Look-ups in named tables: a row name and a column name give one cell, copied from the table.

Goda =
columns: Zadil, Zem, Rure, Sikuno, Zuzoson, Gidoz, Nolizum, Mozilu, Magonef, Lib
Bozuvuv: [34, 204, 42, 193, 29, 29, 138, 41, 30, 106]
Favel: [216, 63, 215, 96, 219, 218, 172, 215, 218, 168]
Kom: [113, 152, 83, 34, 215, 192, 36, 199, 187, 100]
Zaruvi: [205, 52, 192, 73, 214, 214, 49, 210, 214, 203]
Lemi: [76, 221, 116, 193, 127, 58, 187, 182, 54, 177]
Sezusus: [30, 219, 36, 97, 213, 48, 89, 209, 35, 98]
Nup: [162, 145, 134, 41, 218, 206, 47, 213, 204, 146]
Tagedo: [218, 26, 212, 116, 46, 212, 117, 42, 216, 168]
Fita: [137, 44, 119, 112, 54, 108, 175, 27, 141, 38]
Vinasip: [131, 146, 105, 42, 103, 124, 58, 58, 162, 86]
Lok: [27, 218, 35, 123, 193, 37, 105, 205, 30, 101]

Bozuvuv, Zadil: 34
Lok, Lib: 101
Tagedo, Magonef: 216
Kom, Gidoz: 192
Sezusus, Sikuno: 97
Lok, Gidoz: 37
Kom, Rure: 83
Kom, Zuzoson: 215
Favel, Lib: 168
Tagedo, Rure: 212
Lok, Mozilu: 205
Zaruvi, Zadil: 205
Tagedo, Sikuno: 116
Lemi, Magonef: 54

Fel:
,Kav,Mipe,Biz,Munela,Fugipif,Bifato,Tobugu,Pebev,Siritom,Mabege
Pav,0.495,0.815,0.641,0.788,0.741,0.761,0.396,0.706,0.499,0.733
Bivera,0.617,0.625,0.584,0.833,0.252,0.657,0.826,0.495,0.378,0.245
Sutidet,0.694,0.389,0.241,0.480,0.843,0.249,0.842,0.271,0.495,0.743
Sif,0.832,0.331,0.745,0.763,0.308,0.442,0.297,0.771,0.587,0.814
Dedafe,0.665,0.463,0.284,0.552,0.391,0.490,0.245,0.750,0.343,0.398
Vok,0.375,0.581,0.668,0.610,0.723,0.538,0.774,0.514,0.329,0.457
Tufir,0.283,0.647,0.291,0.248,0.611,0.478,0.394,0.396,0.230,0.749
Lagulog,0.667,0.756,0.676,0.333,0.674,0.390,0.812,0.769,0.506,0.589
Toludev,0.725,0.339,0.639,0.739,0.336,0.452,0.511,0.277,0.600,0.474
Mapov,0.330,0.559,0.386,0.396,0.521,0.504,0.251,0.806,0.244,0.238
Pef,0.407,0.403,0.272,0.262,0.232,0.682,0.571,0.708,0.829,0.484
Luteno,0.606,0.576,0.725,0.644,0.258,0.405,0.448,0.554,0.659,0.834
Deno,0.401,0.588,0.276,0.317,0.554,0.774,0.354,0.686,0.686,0.388
Leror,0.762,0.466,0.482,0.521,0.768,0.424,0.603,0.525,0.506,0.411

Lagulog, Pebev => 0.769
Deno, Munela => 0.317
Sutidet, Siritom => 0.495
Luteno, Siritom => 0.659
Lagulog, Biz => 0.676
Pef, Mabege => 0.484
Lagulog, Siritom => 0.506
Mapov, Mipe => 0.559
Leror, Mipe => 0.466
Bivera, Biz => 0.584
Sif, Bifato => 0.442
Vok, Tobugu => 0.774
Vok, Pebev => 0.514
Vok, Biz => 0.668
Luteno, Fugipif => 0.258
Vok, Bifato => 0.538
Deno, Bifato => 0.774
Pav, Biz => 0.641
Pav, Siritom => 0.499
Which row has the largest Biz? Sif

Table Bep
columns: Kol, Levotif, Raz
Nupal: [-1.09, 2.66, -0.76]
Bot: [5.39, 0.60, 5.02]
Kidiguv: [-5.67, -5.64, -4.92]
Gidada: [-6.30, -3.88, -6.32]

Levotif of Kidiguv: -5.64
Kol of Nupal: -1.09
Kol of Gidada: -6.30
Levotif of Bot: 0.60
Raz of Kidiguv: -4.92
Raz of Nupal: -0.76
Kol of Bot: 5.39
Raz of Bot: 5.02
Kol of Kidiguv: -5.67
Levotif of Gidada: -3.88
Levotif of Nupal: 2.66
Raz of Gidada: -6.32
Row with the largest Kol: Bot

Zoz:
,Sasib,Les,Dabat
Tun,-507,-570,-31
Ret,360,289,-709
Tibab,-363,-277,-461
Kesezat,-327,-250,-174
Zof,-248,-467,-236
Peg,-303,70,-294
Gozupun,-369,265,-327
Ruber,317,594,-1000
Siz,-614,-866,70
Neror,-163,-203,-51
Vopa,16,191,-402

What is the Dabat of Peg in Zoz?
-294
What is the Sasib of Gozupun in Zoz?
-369
What is the Sasib of Kesezat in Zoz?
-327
What is the Sasib of Peg in Zoz?
-303
What is the Les of Ruber in Zoz?
594
What is the Dabat of Neror in Zoz?
-51

Sikab =
|  | Tunaz | Vavipok | Geba |
|---|---|---|---|
| Nad | 128 | 72 | 77 |
| Solav | 232 | 66 | 69 |
| Fab | 197 | 72 | 75 |
| Kinib | 163 | 78 | 78 |
| Nada | 111 | 100 | 67 |
| Taput | 147 | 64 | 68 |
| Vap | 147 | 76 | 63 |
| Tolad | 147 | 72 | 68 |
| Murefub | 129 | 73 | 78 |
| Kilosub | 97 | 72 | 77 |
| Magur | 145 | 71 | 77 |
| Notozi | 115 | 83 | 100 |
| Tefo | 210 | 72 | 80 |

Tolad, Tunaz -> 147
Tefo, Tunaz -> 210
Fab, Geba -> 75
Murefub, Tunaz -> 129
Magur, Vavipok -> 71
Fab, Tunaz -> 197
Kilosub, Tunaz -> 97

Solat:
|  | Zug | Timatog | Nug | Pumifef | Lifovu | Sak | Pok |
|---|---|---|---|---|---|---|---|
| Robadub | 439 | 717 | -155 | 396 | 352 | 41 | -128 |
| Dozava | -302 | -518 | 507 | -148 | 19 | 243 | 450 |
| Robisez | 218 | -608 | 178 | 302 | 510 | -75 | 522 |
| Durek | -462 | -131 | 61 | -98 | -357 | 33 | -143 |
| Bibov | 276 | 642 | 705 | -59 | 377 | 727 | 481 |
| Gal | -524 | 425 | 109 | -62 | 388 | 145 | -208 |

Robisez, Pok => 522
Dozava, Timatog => -518
Robadub, Pumifef => 396
Dozava, Pok => 450
Dozava, Nug => 507
Durek, Nug => 61
Robisez, Pumifef => 302
Durek, Zug => -462
Gal, Sak => 145
Bibov, Zug => 276
Gal, Pok => -208
Dozava, Lifovu => 19
Bibov, Sak => 727
Bibov, Pok => 481
Gal, Zug => -524
Row with the largest Nug: Bibov

Fiv
columns: Tek, Kesak, Nilusuk, Sem, Fimipoz, Fak
Pez: [112, 805, 102, 109, 790, 759]
Pelu: [852, 19, 864, 855, 37, 74]
Kefit: [23, 900, 10, 20, 881, 842]
Vuge: [15, 908, 2, 12, 889, 849]
Famos: [857, 14, 869, 860, 32, 69]

Pez, Fimipoz -> 790
Famos, Kesak -> 14
Pez, Sem -> 109
Kefit, Tek -> 23
Vuge, Kesak -> 908
Pez, Fak -> 759
Kefit, Fimipoz -> 881
Pez, Nilusuk -> 102
Pez, Tek -> 112
Vuge, Tek -> 15
Famos, Fak -> 69
Famos, Sem -> 860
Kefit, Fak -> 842
Famos, Tek -> 857
Pez, Kesak -> 805
Pelu, Fimipoz -> 37

Sedur =
cols = Lat, Dav, Maguf, Makose, Benivu, Ralifu, Tofopu, Tezubu, Sibaz, Gofifi
Daberok: [129, 126, 127, 129, 129, 129, 127, 129, 129, 128]
Fazos: [158, 145, 165, 84, 154, 81, 165, 186, 179, 144]
Pani: [156, 139, 130, 93, 138, 178, 130, 147, 60, 178]
Mamo: [131, 142, 197, 121, 113, 88, 197, 136, 106, 153]
Ninavo: [155, 115, 127, 87, 148, 181, 127, 150, 58, 175]
Piz: [128, 129, 128, 129, 128, 128, 128, 128, 130, 128]
Gep: [123, 121, 203, 127, 113, 80, 203, 131, 97, 144]
Galu: [122, 129, 136, 204, 169, 93, 136, 107, 171, 191]
Sifa: [128, 115, 132, 178, 172, 133, 132, 109, 106, 201]

Tofopu of Daberok = 127
Tofopu of Mamo = 197
Tofopu of Sifa = 132
Dav of Daberok = 126
Dav of Ninavo = 115
Makose of Sifa = 178
Makose of Ninavo = 87
Tezubu of Sifa = 109
Maguf of Fazos = 165
Tofopu of Pani = 130
Ralifu of Fazos = 81
Maguf of Pani = 130
Sibaz of Pani = 60
Maguf of Daberok = 127
Maguf of Galu = 136
Maguf of Ninavo = 127
Gofifi of Ninavo = 175
Benivu of Daberok = 129
Benivu of Ninavo = 148
Gofifi of Gep = 144
Row with the largest Tofopu: Gep

Gasin:
fields: Davobo, Pab
Ruk: [1.0, 37.3]
Nud: [34.6, 77.6]
Nusef: [72.8, 35.6]

What is the Pab of Nud in Gasin?
77.6
What is the Davobo of Nud in Gasin?
34.6
What is the Davobo of Nusef in Gasin?
72.8
What is the Pab of Ruk in Gasin?
37.3
What is the Pab of Nusef in Gasin?
35.6
What is the Davobo of Ruk in Gasin?
1.0

Rege.csv
,Lebalib,Bigo,Kepesev,Luduni,Nutezur,Sebovi
Zibik,157,124,158,166,158,79
Natupe,147,173,135,246,25,173
Bem,74,175,116,143,68,98
Dobi,176,125,149,135,46,185
Deze,134,128,128,115,77,173

Kepesev of Dobi: 149
Lebalib of Deze: 134
Kepesev of Zibik: 158
Nutezur of Dobi: 46
Luduni of Dobi: 135
Kepesev of Bem: 116
Sebovi of Zibik: 79
Sebovi of Natupe: 173
Bigo of Natupe: 173
Lebalib of Zibik: 157
Bigo of Deze: 128
Lebalib of Natupe: 147
Nutezur of Bem: 68
Bigo of Dobi: 125
Sebovi of Bem: 98
Luduni of Bem: 143
Luduni of Natupe: 246
Kepesev of Natupe: 135
Luduni of Zibik: 166
Row with the largest Kepesev: Zibik

Subu.csv
,Kopug,Taba,Lem,Gub,Bagur,Vurov,Bufa,Sidide,Tafabib,Laki
Kiza,156,147,136,133,113,130,113,122,153,144
Gasab,39,92,99,140,215,129,209,154,51,78
Katom,158,183,168,195,217,180,212,186,163,166
Lizig,230,230,240,237,244,239,244,244,232,236

What is the Taba of Kiza in Subu? 147
What is the Sidide of Kiza in Subu? 122
What is the Bagur of Katom in Subu? 217
What is the Tafabib of Katom in Subu? 163
What is the Sidide of Gasab in Subu? 154
What is the Bagur of Gasab in Subu? 215
What is the Tafabib of Gasab in Subu? 51
What is the Taba of Lizig in Subu? 230
What is the Bagur of Lizig in Subu? 244
What is the Bufa of Gasab in Subu? 209
What is the Bagur of Kiza in Subu? 113
What is the Laki of Lizig in Subu? 236
What is the Tafabib of Lizig in Subu? 232
What is the Sidide of Lizig in Subu? 244
What is the Gub of Katom in Subu? 195
What is the Gub of Kiza in Subu? 133
What is the Lem of Kiza in Subu? 136
What is the Sidide of Katom in Subu? 186
Which row has the largest Bufa? Lizig

